The rows of T fall into a few groups, which share some directions, and each row is roughly a mix of its group's hidden directions.
T (140 x 11):
[[-14 -17  41  31 -33  10  36   2  42 -35 -31]
 [ -2  39 -33 -32  -7   9 -30  25 -36  25 -48]
 [ 24  45  26 -48  -3  21  22 -29 -37  -2 -27]
 [ 31 -29 -23  27  20 -48  28  32  12 -16 -40]
 [ 18  53 -38 -19   3  35   5  12   1  12 -55]
 [ 17 -40  19  -5 -47  12 -25 -63   5 -17   6]
 [ 17  38  11  -5  -7  20  11 -66 -50   4 -14]
 [  2 -24 -14  47   1 -45  15  -6 -19  26  57]
 [ 37  29  77  18 -10   1 -16   5  13  21   8]
 [ 15 -51 -15  38 -26  35   5  35  19 -38   5]
 [  0  15  53  20 -31 -63  -9  24   7  16  14]
 [-44  24 -13 -12 -14  47 -32   1  38 -14 -40]
 [  6 -38  21  35 -32  -8  11 -53  -4  17  45]
 [ -6 -29   6  56  -2  25  42  50  11   3  20]
 [ -7  57  20 -44 -19  29  28  23  16  -4 -33]
 [-30 -18  30  -1  -5  -6  52 -44  39  22 -27]
 [ -7  30  -9  -5 -15 -32 -18  28 -58 -38  36]
 [-14  52  30 -46 -22  18  34  25  18  -5 -28]
 [ 20 -16  17  52 -22 -14  67  -4  23   7 -10]
 [ -1 -17  -8   6 -20  40  -4  40  33 -51 -43]
 [ 10  -8 -20 -59   1  52 -10 -17 -40  -4  28]
 [  6  21  46  20 -21 -58 -18  34  26  23  -1]
 [ 19 -29  24  27 -12  10  59 -20 -36   8  39]
 [-26 -47  23  57 -31 -27  10  24  -7 -16  11]
 [ 67  18  -9  45  17  -7  -1  -7  14   8 -43]
 [-14  25 -12 -12  -9  -9  13  -2 -70 -29  48]
 [  1  22  31 -33  55 -51  14 -21  -2   8  25]
 [ 37  -7  -3  52 -22  -5  56  14 -26 -14  26]
 [ -7 -37  32  19 -32 -60  -9  -9   8  31  30]
 [ -9  25  38   4 -37 -69  -9  28  -7  -2  17]
 [ 28  -1 -14 -66  27  -4 -37 -33   7  29   9]
 [ -7   4 -12  11  26  57  24  19 -32 -53 -22]
 [  7  42 -47 -16 -19  23 -19  20 -34  21 -45]
 [ 15  14   1 -50  26 -42 -30 -50   6 -25   8]
 [-55  25  -3 -39  -2 -24  44 -28 -15 -15 -24]
 [-51  -1  -2   3  31 -15  -1 -17  22 -37 -59]
 [-42 -26 -74  -7  -1  -1  25  -8 -17 -23  -8]
 [ 25 -21 -25  25 -33  30   9  59 -27  -1 -29]
 [ 12  -4 -21 -27  41  62  13   0 -19 -43 -19]
 [-32  39  10 -21  66 -26  11  30   9  18   7]
 [  2  17  46  15 -34 -65 -12  32  10  12  10]
 [ -3 -40  24 -13 -30 -43 -42 -15  -3  49  -2]
 [  4  56   3 -39   3   7 -35 -19  33  43 -18]
 [ 26  -1 -31 -58  12  44 -16 -32   8 -18 -28]
 [ 38 -35  -7  24 -30  34  52 -23  13  24  15]
 [ 70  22  42  22  19 -15 -11   5  23  16 -21]
 [ 23  22 -22 -12  29 -75   3 -20 -21  -1  22]
 [ 16 -25  20  35  10  14  11 -12  61  35 -38]
 [ -2 -11  47  -9   8 -24   6 -64  -1  23  42]
 [ 40  42 -24  24   5  47 -27 -38   8  19 -15]
 [ 23   1 -33  -8  24 -26 -14  16 -55  43  35]
 [  7  38 -24 -33  25  61  -6 -11   4 -32 -29]
 [ 25   3 -30 -55  29  48  -3 -28 -11 -25 -17]
 [-21 -10 -35  -8   6  54 -43  37  28 -25 -10]
 [ -5  25  18  -7 -27 -55 -11  35 -42 -22  34]
 [-51  20 -15 -45  36   5 -42 -15  -6 -20 -23]
 [-27   2  12  66 -28   0  36  31 -16 -29  -7]
 [ 29  34  14 -11   3 -51  10 -15   3  64  12]
 [ -6 -26   5  51 -26 -33  15 -21 -23  40  40]
 [ 18 -28   4  10   5  18 -11  -2  69  29 -46]
 [ 10 -20 -59  13   2  43 -27 -36 -30   2  22]
 [ -8 -24  47  47 -20   3  57  25  11   4  -5]
 [ 14   7  24  -9  -8 -59 -27 -18  26  55  16]
 [-16  35  33 -33  27 -20   3 -19 -31  58   4]
 [  4  19  49  20 -28 -60 -14  29  17  22   9]
 [ 29  58  -9 -25  -5 -29  -3 -18   5  57 -13]
 [-30 -57  22  52 -23 -11   4  27  -6 -27   6]
 [ 32 -12  35  43 -30 -11  48  -3   8  35  26]
 [  8 -27  13   7  21  26  12 -17  62  37 -42]
 [ 11  16 -56  -3 -21  27 -24  43 -31   9 -37]
 [ 23 -10 -60  48  16  12 -19 -46  -1   7   2]
 [ 11  33 -26  20  38  31  49  24   2 -43   7]
 [  6  37  28 -72  -9  43   4   9 -11   1  -1]
 [ 51 -44  27  33   5 -23 -20  16 -45   1  -1]
 [-20 -36  19  40 -20 -53   0  13  14   6  47]
 [ 31  56   9  13 -12  56 -28 -22  11  22  -8]
 [-35 -42 -15   3  14 -62  27  28  13 -19  -8]
 [ -2 -26   6   7   3  23  62 -34 -48 -10  30]
 [ 13  62 -24 -13  17  42  16  15   2  10 -47]
 [-16 -22  16  39 -31  58  23  39   0  22 -12]
 [ 25  25  14  52  -4 -34  50  28   7  18 -25]
 [-43  29   6 -31  28 -35 -43  20 -16 -32 -18]
 [-16 -21  23   7   4  15  32 -43  52  36 -31]
 [-23   3  29  41 -35 -53   1  16   4  41  21]
 [ 65  13 -10  44  28 -17  -4 -23  18  11 -31]
 [ -6 -22 -33   4  29  58 -26  29  10   4  45]
 [ 53   9 -14  19 -40  15  -6  16 -15  28  54]
 [ 16 -23  37  48 -19 -21  34  -2  45  23 -21]
 [-53  -3 -29 -27 -15  -4  35  48  18 -23 -22]
 [  7 -39 -33  48 -40  34  -1  25  17 -29   1]
 [ 15 -53  21  24 -46  20  -4 -47   5  -6  25]
 [-19  -9  28  27 -39 -59 -16  -8  21  27  33]
 [ 25  42 -25 -25   1  35   3   2  -5  17 -66]
 [-58  -8   3 -21  45   8   6 -38 -18 -32 -27]
 [-27 -23 -11 -33  -1 -17  25  68  30 -20 -10]
 [-19  32  38 -24  41 -49  15 -20  -9  33  12]
 [ 28 -31 -13  37  20 -55  19  28   8 -11 -37]
 [-31 -27  27 -14  -1 -56  33  46  13 -17  -5]
 [  8  24 -30 -44  34 -17 -42 -24 -30  26  26]
 [  7 -45 -21  28  15 -53  19  41   5 -17 -28]
 [ -6   9  -9 -31   4  50 -37 -36   7  17  54]
 [-16 -24 -15  22  12  45  15  19 -16 -70  -5]
 [ 28  12 -12 -66  27   6 -35 -40   7  18   4]
 [  0 -16 -37  -8  39  62   5 -29  24   6 -31]
 [ -6  -2 -20 -40  24  65 -25 -11  -3 -38 -20]
 [ -5  -3 -31 -22  22  27 -48   2  49   3 -47]
 [ 20   8 -21 -68  23  40 -20 -32 -11   6 -18]
 [-45  30  20 -16  43 -33 -36  13 -26 -26 -11]
 [ -5  33  29  50 -13 -38  30   3  38   4 -33]
 [ -3  14  29  26 -38 -62 -10  -6  11  47   9]
 [ 25 -33 -16 -46  25   4   0 -41 -46  -7  30]
 [ 18  58 -11 -48  19   7 -19 -25  26  35  -1]
 [-15  -7  22  65 -31 -49  16  26  11   3  12]
 [ 39 -28  22  44 -39  -7  49   1  17  21  12]
 [-20   6  54 -25  -7 -33  21  56  25  -6 -13]
 [ -4  51 -14 -57  27 -20 -32 -31  -9   7 -17]
 [  4 -25  22  30 -22 -68  12   6   0  37  29]
 [ -6 -20 -43  -9  35  65  -4 -35  -8 -14 -14]
 [-10 -54  34   2 -23 -48 -24 -14  -4  32  28]
 [-27 -43 -29  57   2 -28 -16  25  31  -1  15]
 [-42  41 -10 -36   6  18   4 -32  51   9  23]
 [ 11  27 -57 -29  24   2 -41   1 -36  27  17]
 [ 28  55 -12 -42  24  -6 -15 -12  16  50  -9]
 [ 37  -2  34  34 -26  -6  39   1  18  51  26]
 [-33  15  -4   1 -30  34 -15  -4  47 -35 -49]
 [ 31  55 -16 -46  23  -9  -4 -21   6  46   2]
 [ 21  29  75  30 -16   0 -22   0  15  24  13]
 [ 17  30 -14 -25  43 -72   4  -8 -14  -7  10]
 [ 34   6 -20 -67  37   8 -15 -23  -5  35   1]
 [ 20   2  56  30 -20 -39  12  17  29  43   7]
 [ 26  21  12  36  -1   3  -6 -73 -39  13  -1]
 [-35  12 -35 -36  23  12 -27  -7 -45 -46   2]
 [-26  24  29  49 -14 -45  15  22 -12  26  35]
 [-42 -27  -5 -20 -10  20 -60 -12  27 -29  28]
 [-29 -22   6  15   8  -6  53 -27 -46 -47   2]
 [-43  20 -14 -47  -4  17  13  39  52  -6   2]
 [-26 -40 -49   9  17 -50  36  -1   5 -22 -11]
 [  1  20  -6 -46   4  35 -26  17  20 -37 -54]
 [ 11  43  10 -19  -7 -46 -14 -21   8  62  20]
 [  2 -43 -14  57 -25  27  20  42  15 -18  12]]

One row of each group comes first, with its name. Which group is each row after those in?
[ -8 -11 -48 -23  39  60   4 -24 -12 -18 -15]  J
[ -5 -47  30  30  26   2  28  30  33 -24  39]  U
[-36  27  27 -51 -23  47 -15  -5 -15   7  29]  Y
[-24 -18  22  16 -43 -49 -39  -8  33  22  23]  G

[-11  -5  30 -23 -27 -20 -54 -19   6  55 -20]  G
[ 16  16  47  44 -10 -45  25   6 -12  -1 -44]  Y
[  4  29 -26 -36  36 -16 -32 -26 -31  37  33]  U
[ 21  42 -22 -40  10  45   6 -10 -13  14 -50]  G
[ 60  -4  -9 -16  34  27 -38  -8  31  17  30]  Y
[-53  28   0  -3 -19  43 -20  -5  40  -3 -40]  U
[ -4   1  38  -9  20 -33  11 -61   0  22  45]  U
[ 43  -3 -11 -12  13  28 -66  34   6  25  13]  J
[ -6 -49  12  43 -12  -8  12  -8  44 -43  30]  U
[  3  -3 -34 -45  22  57 -25  -7 -19 -27 -27]  G
[-13  24  -5  -7 -23 -30 -10  12 -62 -34  44]  J
[ 36  32  23   3   6 -47  33 -10  -8  57   0]  G
[-19 -22 -13  55 -47  15   6  53  -5  -9  -6]  Y
[-51   3   8  13  38 -19  16 -18  11 -36 -52]  J
